In the rows, zero is written as 128.
A single turn carries every row of the set below to another of its rows. Some are shown first; where does it send the rows asked next?
k_68: [116 160 133 139  87 139 148 142 153 134 123 121 110 121 142  92  82 133
 123 129 119 129 119]
k_330: [129 131 156 110  84 113 128 126 133 117 140 124 106 150 167  97 106 127
 136 140 125 141 151]
k_710: [120 134 140 107 104 115 142 120 131 120 141 144 115  81 151 109  87 151
 135 116 122 151 124]
k_379: [110 148 133 100 106 128 133 125 116 104 125 104 113 122 150  78 112 149
 144  93 128 141 130]
k_267: [154 154 134 116  93 112 136 124 122 111 133 138 110 137 146  79 110 140
 121 120 126 145 143]
k_94: [118 124 150 128  86 128 136 148 141 115 144 115 112 140 167 107 112 134
 125 134  98 154 134]
k_363: [149 159 129 123 119 135 139 114 136 117 146 130 135 143 136  95  96 120
 146 127 137 142 142]
k_324: [112 111 138 127 115 133 138 115 152 128 140 151 121 102 125 105  88 124
 142 107 121 137 124]
k_417: [145 132 159 144 105 137 140 123 137 119 144 103 103 147 153 109  95 129
 153 112 125 122 114]
k_937: [ 96 134 132 116 112 138 144 121 150  96 119 115 123 144 146  87 111 130
 141  91 136 139 126]
k_232: [ 94 137 144 136 103 139 135 124 141  99 146 111 143 135 147 112 118 148
 119 116 126 130 102]
k_841: [120 143 133 134  92 121 143 150 142 122 140 123 129 129 142  83 117 150
 103 125 118 138 139]
k_147: [103 144 166 125  81 125 124 142 118 127 149 147 103 119 133 109  89 146
 144 134 135 139 126]
k_473: [111 118 129 117  95 142 113 115 134 111 156 139 143 131 137  99 107 117
 121 132 133 132 138]
k_666: [137 143 169 122  95 135 138 128 107 108 140 143 115 138 145 124  96 141
 129 104 148 150 111]
k_33: [129 166 141 140 119 136 150 121 150 117 124 119 116 149 132 102 100 136
 150 118 115 134 110]
k_992: [124 133 150 141  92 150 140 144 131 128 145  97 112 131 163 109  89 121
 132 123 111 141 117]
k_192: [121 146 148 116 107 121 117 103 118  98 137 125 112 139 135 103 124 154
 152 119 109 131 108]
k_553: [134 130 112 103 111 141 141 123 155 104 141 130 115 106 148 108  85 145
 149 108 126 145 141]
k_451: [ 97 134 168 132  95 138 127 140 127 121 136 151 108 148 122 115 106 133
 143 122 116 150 114]
k_207: [131 133 139 107  74 131 125 115 128 110 120 137  98 116 154 112  95 146
 113 120 109 134 109]
k_988: [116 139 156  95 117 124 140 103 114 130 112 131 123 113 140 109 100 141
 138 101 121 141 114]
k_968: [119 133 167 134  95 122 134 141 126 107 166 146 123 130 137 116 103 156
 133 118 154 140 127]
k_763: [104 117 147 122 116 118 148 111 145 101 139 148 137 122 146  98 108 124
 124  98 148 149 125]
k_327: [ 83 136 156 126 113 118 137 120 120 115 130 126 121 112 138  81 113 133
 138  97 125 143 108]
k_315: [124 131 158 122 101 157 133 134 123 126 143 150 128 138 129 134  89 125
 133 118 129 153 119]
k_133: [117 142 126  91 101 140 137 127 138 127 114 114 108 109 143 103  90 156
 143 107 114 132 133]
k_570: [142 132 159 120 109 122 130 117 136 124 154 112 123 152 153 110 103 136
 153 132 136 122 145]
k_367: [123 141 131 128  90 144 125 107 143 110 150 135 110 107 147 110  72 123
 148 132 138 125 114]
k_536: [110 111 117 124 105 135 136 134 161 104 144 130 115 121 135  82 103 136
 136  98 132 132 143]

k_330 -> k_94
k_536 -> k_133
k_33 -> k_363
Now these:
k_147 -> k_451
k_192 -> k_473
k_324 -> k_988

A single turn carries every row of the set below to another of its rows. Some are shown first; where does it send the rows asked next?
k_877: [150 115 113 124 122 114 135 120 120 127 137 113 104 127 116 123 130 156
 140 134 103 125 137 117 114 139 128 138 150 134 118 137 117 105 139]
k_660: [124 128  79 141 133 119 119 121 125 136 166 123 110 127 140 141 129 131
 135 126 125 131 137 117 125 115 125 131 122 145 132 118 110 129 119]
k_639: [133 155 125 124 129 109 127 141 135 162 130 107 120 120 139 130 122 113
 119 142 138 116 137 130 142 118 113 133 122 128 119 154 137 135 122]
k_260: [119 144 107 136 148 121 120 146 133 115 128 132 143 135 133 109 130 109
 131 122 139 155 150 116 115 167 125 107 131 134 115 139 127 123 136]
k_857: [113 118 113 117 117 144 108 140 123 105 146 126 129 136 136 130 109 149
 138  99 123 108 126 125 148 134 113 142 138 148 128 119 132 123 133]
k_882: [128 134  80 128 125 113 124 119 123 127 169 122 111 138 120 141 137 141
 143 121 130 118 140 123 128 122 116 134 132 141 125 114 112 123 130]
k_874: [120 108 123 132 136 126 140 130 121 133 153 127 139 157 115 133 148 132
 143 115 131 128 136 125 143 105 112 110 142 158 127 126 128 117 137]
k_269: [138 116 114 130 121 115 130 123 118 131 135 101 101 116 116 114 133 141
 127 139  94 139 139 113 111 129 122 148 153 139 129 137 121 119 130]
k_106: [121 132 140 139 127 140 116 150 153 147 151 140 161 117 141 128 139 109
 120 123 141 126 140 127 125 132 135 135 127 131 125 139 129 141 139]
k_237: [133 174 122 114 131 126 131 119 125 139 135 119 120 126 128 102 118 125
 145 115 115 124 141 132 101 152 129 148 155 132 130 135 137 139 130]
k_99: [133 144 161 117 139 137 136 120 138 105 117 143 152 132 123 127 130 129
 106 123 128 130 136 115 127 135 139 127 157 122 112 136 126 127 118]
k_316: [138 122 130 120 115 135 113 118 106 142 144 127 122 129 141 142 131 154
 144 119 112 121 112 134 141 122 122 118 130 145 138 148 118 120 124]
k_850: [136 146 123 121 117 134 126 153 124 138 151 131 137 142 124 152 147 129
 121 115 108 140 120 142 118 160 109 144 136 139 155 141 132 149 128]
k_708: [133 158 152 119 138 148 134 122 135 114 131 134 158 118 123 125 115 124
 108 125 128 129 134 106 132 136 148 128 149 123 114 137 126 117 122]
k_158: [114 114 118 141 147 137 137 134 112 119 143 131 143 155 128 143 134 125
 146 115 129 137 133 119 142 111 121 109 141 160 128 129 123 111 122]
k_186: [108 125 143 135 130 135 122 126 119 112 126 100 126 141 119 114 122 127
 149 135 113 135 152 122 143 121 117 129 161 126 119 113 141 109 142]
k_713: [110 133 135 135 118 150 126 141 156 146 147 137 152 127 151 146 133 122
 120 122 130 112 136 128 126 137 120 145 133 129 119 126 149 134 140]
k_906: [130 178 129 110 127 120 120 123 112 122 134 111 134 120 117 102 123 110
 136 119 124 137 138 134 124 152 129 142 148 119 136 135 133 142 118]
k_346: [ 93 115 123 128 123 138 129 127 111 102 131 123 134 137 112 118 144 123
 125 109  97 137 134 105 126 141 107 139 154 143 132 135 131 109 144]
k_329: [124 157 122 120 141 141 131 117 125 128 123 136 123 146 123 157 147 139
 105 151 113 150 135 121 121 147 100 110 137 120 128 141 128 118 131]
k_861: [123 149 122 116 139 125 131 129 116 118 123 129 136 130 118 149 151 123
 109 158 129 142 141 124 120 152 102 123 141 114 120 160 128 112 125]
k_733: [148 133 107 129 139 126 145 151 141 130 119 115 133 144 123 123 127 126
 113 114 119 150 129 118 137 135 121 120 136 170 126 119 146 143 109]
k_223: [139 144 121 122 117 126 118 153 129 124 149 127 142 126 106 148 157 118
 103 130 123 144 126 136 128 145 114 151 129 130 150 136 121 152 120]
k_912: [111 142 113 131 144 114 120 135 141 106 121 141 136 140 137 104 135 111
 131 113 141 149 151 124 115 163 120 112 139 128 115 130 131 138 130]
k_80: [109 127 125 137 110 129 105 106 123 137 148 110 109 118 129 128 144 132
 121 141  94 146 135 119 129 127 113 129 132 113 140 124 121 124 146]
k_644: [123 113 137 132 123 132 115 130 133 119 132 105 121 143 124 113 117 144
 150 128 116 132 150 126 142 132 118 119 147 122 117 106 138 111 154]
k_696: [142 117 130 138 122 137 117 126 113 142 154 127 122 121 146 149 126 147
 137 125 109 128 116 127 130 117 135 132 131 144 142 142 109 124 115]
k_98: [127 157 107 112 140 123 141 123 135 151 131 105 116 131 139 137 119 128
 119 144 134 118 144 134 138 112 107 136 140 138 118 134 151 141 117]
k_203: [146 131 105 126 144 128 128 160 146 116 121 119 137 123 124 123 117 125
  97 127 134 144 135 112 143 131 131 124 128 159 120 129 129 141 108]
k_746: [124 171 126 111 127 118 127 131 121 126 129 126 122 125 112  97 125 115
 126 117 117 129 137 129 123 156 127 148 145 109 141 134 122 149 127]
k_286: [144 154 116 125 113 116 126 161 129 133 145 126 132 132 111 148 142 120
 101 120 118 138 123 122 129 151 113 151 120 133 144 141 115 145 124]
k_928: [129 145 117 114 134 116 122 138 131 149 124 105 125 110 139 121 128 114
 121 149 141 122 142 141 136 117 112 139 132 136 122 153 146 143 114]
k_528: [144 156 159 127 131 153 136 121 145 125 124 131 146 132 118 129 119 139
 118 122 113 134 132 114 127 136 144 131 153 130 118 110 136 124 125]
k_548: [107 127 115 130 129 147 114 136 118 104 150 129 139 136 142 136 106 132
 149  99 127 112 132 120 140 128 130 144 144 148 127 118 126 120 123]
k_41: [153 137 120 127 133 117 129 150 145 111 122 120 140 133 131 134 118 124
 101 110 134 140 128 110 138 132 127 127 132 165 112 134 131 139 103]
k_498: [107 107 119 120 121 134 140 115 121 115 139 127 135 134 111 112 145 134
 114 100 100 130 130 102 130 133 115 130 144 147 128 136 130 110 150]
k_38: [113 133 118 126 111 130 110  92 121 137 149 118 114 125 130 122 142 137
 127 119 100 140 129 117 138 133 118 113 123 117 137 123 120 121 150]
k_508: [122 140 140 144 120 124 113 142 156 136 152 136 158 131 149 141 139 106
 123 113 148 127 140 127 124 133 124 128 124 134 112 135 133 138 135]
k_813: [121 145 131 115 145 120 137 135 122 130 111 136 120 137 119 138 145 128
 108 158 124 137 141 126 127 145 106 121 139 106 123 158 122 120 129]
k_775: [108 137  98 133 142 131 129 132 144 130 121 138 131 136 142 112 139 118
 125 116 124 145 142 111 104 165 111 113 131 147 111 135 143 123 140]

k_99 -> k_746
k_329 -> k_850
k_203 -> k_260
Now these:
k_874 -> k_498
k_660 -> k_158

A single turn carries every row of the set below to another of its rows. Some are shown first; where does it send the rows asked next?
k_613: [125 128 147 135 122 120 158  78 125 126 155 117 133]
k_472: [123 138 114 122 177 118 156 106 143 132 170 124 134]
k_74: [125 145 123 119 169 130 158 108 142 123 172 122 128]
k_632: [138 142 145 133 170  90 163 110 119 127 159 122 140]
k_563: [123 144 102 118 121  88 151 109 115 116 142 124 136]
k_386: [132 135 102 127 120  75 133 109 131 127 151 121 129]
k_45: [117 136 100 138 126 118 131 124 131 126 135 121 139]
k_830: [118 120 129 138 137 106 163  75 119 135 148 126 145]
k_438: [132 148 117 120 107  96 141 114 126 113 151 118 121]
k_25: [119 138 105 136 122 121 130 123 135 125 137 118 136]
k_608: [143 139 149 136 166  87 153 109 128 128 165 119 133]
k_831: [128 140 122 124 170 121 148 107 152 130 176 120 126]
k_520: [121 135 102 139 126 117 126 122 136 129 138 119 136]
k_757: [128 117 138 144 131 101 145  76 135 141 159 119 135]
k_364: [141 146 154 131 161  97 161 111 122 119 163 119 131]

k_563 -> k_438
k_520 -> k_45
k_830 -> k_613
Now these:
k_74 -> k_831
k_632 -> k_364

A single turn carries every row of the set below to another of its rows. Some are shown first; where does it send the rows asked next?
k_432: [123 155 165 128 126 133 119 133 144 123 115 174 134 136 116 136 158 114
 160  99 138 139  90]
k_935: [126 146 145 151 104 108 118 117 104 116 128 140 143 149 136 126 131 104
 136 118 147 159 100]
k_807: [105 135 157 150 116 106 134 157 132 159 133 153 129 140 102 137 146 120
 137 121 172 142 117]
k_467: [103 130 165 148 119 104 139 153 125 157 137 148 116 141 108 142 147 120
 138 120 164 147 118]
k_245: [114 123 151 147 130 118 120 121 153 107 141 149 110 134 110 107 154 123
 120  86 148 145 135]
k_705: [127 139 145 150 102 108 121 117 107 116 124 139 151 145 134 120 128 107
 136 119 148 158 112]
k_876: [111 119 146 150 124 128 127 126 153 112 145 147 116 134 111 109 149 119
 118  90 154 144 134]
k_837: [133 152 170 165 110 106 114 129 157 128 116 146  97 135  89 108 139  93
 131 119 149 149  92]
k_487: [138 128 150 166 146  86 102 104 135 126 125 166 115 128 123 138 131 123
 150 119 145 146 117]
k_368: [128 153 160 161 109 107 118 118 157 128 117 143 101 130  87 102 145  90
 135 120 145 155  97]
k_609: [127 154 170 125 124 128 118 140 140 118 115 173 135 140 116 138 162 115
 147 105 138 131  91]
k_859: [101 137 160 155 119 107 136 153 124 160 136 150 128 137 111 140 145 118
 137 115 167 139 119]
k_448: [137 133 152 171 148  90  99 109 138 134 126 167 107 124 121 126 136 122
 153 119 150 145 120]
k_311: [129 151 167 128 120 129 110 137 141 117 114 168 139 135 112 141 160 121
 158 109 137 134  92]
k_15: [133 157 164 157 109 107 112 130 160 132 110 142 104 127  89 107 144  95
 136 119 148 148  91]
k_283: [114 123 141 154 128 124 128 125 151 111 137 148 113 136 112 108 148 115
 121  81 150 141 134]
k_748: [136 126 154 165 153  88 104 104 139 128 129 161 110 122 125 137 136 117
 155 115 148 147 112]
k_986: [129 151 147 155 105 105 119 125 105 109 125 143 139 148 139 118 127 108
 136 115 150 158 109]

k_467 -> k_986
k_15 -> k_876
Now these:
k_859 -> k_935
k_837 -> k_283
k_245 -> k_448
k_705 -> k_311

A single turn carries every row of the set below to another of its rows. Some are shown first; where does it send the rows asked next?
k_92: [132  99 136  95 129 151 126 139 106 141 130 111 123 124 127 127 145 125
 128 125 113 140 109 130]
k_61: [151  99 115 130 132 133 131 145 111 117 124 117 125 122  99 116 142 127
 114 156 115 125 104 120]
k_720: [138 160 156 110 133 116 138 138 128 123 105 129 126 136 127 127 116 129
 105 130 126 132 114 131]
k_461: [146 127 145 105 120 142 115 133 145  92 129 130 138 124 129 123 135 119
 133 134 119 155 123 133]
k_997: [128 134 125 128 140 147 142 150 140 148 136 112 134 112 135 136 140 111
 144 150 132 132 127 145]
k_42: [147 130 136 138 117 128 114 119 132 100 111 120 133 114 102 119 114 109
 109 109 125 128 133 122]
k_396: [138 138 109 131 134 137 123 150 150 101 134 112 135 130 132 120 115 114
 130 161 123 140 110 107]
k_455: [142 114 105 123 118 131 135 142 112 121 108 107 141 109 140 118 126 146
 116 110 105 128 130 111]
k_496: [123 127 113 144 149 139 138 138 145 120 131 117 121 136 123 135 146 110
 124 110 133 115  88 113]
k_796: [121 141 142  95 123 140 124 121 122 102 130 112 134 136 126 134 133 135
 109 131 113 136 135 108]
k_258: [134 122 126 127 140 113 127 138 132 131 121 114 134 130 103 122 138 137
 122  83 137 138 105 127]
k_252: [145 137 120 122 138 158  95 133 139 125 134  98 129 121 123 124 134 120
 129 132 128 149 140 145]
k_735: [143 113 124 118 161 128 111 144 141 123 133 122 145 126 154 136 124 135
 127 110 126 126  98 129]
k_834: [148 125 122 140 139 130 148 142 127 148 115 108 108 129 104 124 128 136
 110 136 142 109 121 144]
k_994: [140 111 126 122 129 147 135 134 127 128 119 112 121 118 141 132 130 125
 125  77 131 125 127 130]
k_13: [135 147 122 127 144 141 118 141 131 129 161 113 136 115 143 126 119 140
 119 118 140 130 144 120]
k_585: [138 130 101 125 125 122 131 160 112 139 119 102 118 147 120 110 131 142
 105 127 116 121 127 131]
k_744: [165 130 128 138 121 114 124 132 137 111 117 114 126 138 145 121 129 123
 128 141 154 102 108 118]
k_112: [116 151 113 134 130 124 118 155 140 112 136 123 115 117 127 119 115 115
 144 131 128 151 128 119]
k_366: [123 139 126 114 143 116 127 138 136 121 133 115 137 124 168 129 143 137
 126 109 142 121 122 117]
k_483: [116 151 110 126 158 130 120 144 131 148 137 104 127 133 133 131 139 128
 122 147 133 131 103 122]
k_680: [142 106 145 128 132 134 123 107 146 116 126 119 118 110 123 115 115 117
 128 126 130 101 135 129]
k_118: [143 119 115 103 136 138 135 134  96 123 121  89 105 122 137 116 149 124
 110 124 130 127 109 122]
k_870: [136 148 119 120 113 123 132 137 126 103 108 115 132 130 117 139 126 122
 123 151 126 148  90 125]
k_67: [138 105 108 128 139 149 119 149 121 116 119 114 109 104 125 107 106 115
 100 136 110 131 120 123]
k_980: [140  93 135 118 123 118 131 139 125 119 143 115 119 120 121 115 125 120
 131 158 154 117 123 121]
k_686: [142 132 127 120 124 122 137 110 150 119 106 117 149 124  97 125 128 115
 110 141 131 141 132 120]
k_401: [137 102 145 115 149 142 133 144 133 122 109 116 132 121 131 131 154 101
 132 117 134 139  99 116]
k_672: [134 145 133 132 123 111 137 133 135 125 116 103 125 125 132 119  99 122
 109 129 148 104 136 115]
k_598: [143 120 150 142 109 149 136 146 125 132 126 117 122 132 117 122 129 136
 115 133 130  94 128 132]

k_997 -> k_258
k_112 -> k_735
k_42 -> k_396
Now these:
k_496 -> k_455
k_461 -> k_483
k_401 -> k_585

